In the data rows, 50 means zero.
Some points, each followed by its number:
55,27,45,72,46,86,32,65,37,58,59,61 0
61,36,58,32,56,71,58,57,42,69,62,64 1
48,20,49,36,56,37,55,35,69,45,49,53 2
41,62,44,71,49,25,87,40,72,55,63,56 3
68,38,42,21,45,62,74,58,37,52,58,71 4
50,39,65,43,73,29,54,63,38,58,62,33 5
56,35,62,29,66,49,31,30,70,39,55,31 6
49,48,36,33,51,30,35,57,36,45,29,61 7
40,49,43,52,53,20,69,49,53,46,61,60 8
50,70,23,33,56,28,37,26,69,58,23,60 9
63,60,45,43,48,85,48,34,70,40,64,67 10
40,60,56,35,39,30,54,43,50,58,52,30 11
17,48,71,44,37,38,38,52,36,42,59,35 12
61,27,61,83,58,71,76,59,37,56,55,34 13
67,44,56,79,44,67,75,47,54,50,52,37 14
22,50,67,51,32,61,42,55,37,51,59,64 15
43,44,28,28,62,41,38,58,39,55,31,54 16
60,40,45,51,44,40,32,64,40,68,30,71 17
60,40,50,68,56,40,24,63,38,66,28,61 18
18,37,31,35,40,54,50,58,37,54,44,37 19
61,69,51,56,65,38,68,56,40,76,58,55 20
51,42,30,44,69,30,60,25,67,58,39,57 21
67,49,53,52,46,81,46,37,72,58,65,67 22
66,68,59,37,37,67,51,51,49,40,42,36 23
New points follow, each followed by the number of its nearest point above.
23,43,68,72,39,76,33,56,36,50,56,65 15
40,58,34,29,58,62,28,47,52,45,28,37 16
62,66,62,76,41,66,78,27,70,58,62,34 14
61,31,31,67,31,74,36,64,37,50,44,70 0
56,37,53,47,39,79,37,63,37,32,23,37 23
61,43,46,30,64,61,32,34,68,61,43,34 6
28,53,69,56,49,71,45,55,55,60,64,67 15
27,49,79,47,55,29,32,49,53,38,62,33 12
54,63,60,35,49,29,26,52,52,51,50,32 11
25,48,0,68,40,44,68,56,38,39,30,54 19
56,46,62,31,58,43,40,62,37,41,53,37 5
60,18,48,72,56,82,36,60,37,39,57,60 0
68,45,66,79,49,61,78,37,72,60,58,34 14
35,63,70,63,52,34,27,46,51,38,63,37 12
33,68,60,37,46,55,46,62,38,35,53,62 15
36,69,25,59,41,25,66,66,41,44,45,62 8
51,47,63,37,58,33,46,58,36,34,57,32 5
59,57,53,34,56,49,50,45,54,29,57,53 23
60,51,45,72,50,77,35,57,36,47,52,62 0
59,44,58,43,31,76,39,56,35,29,22,34 23
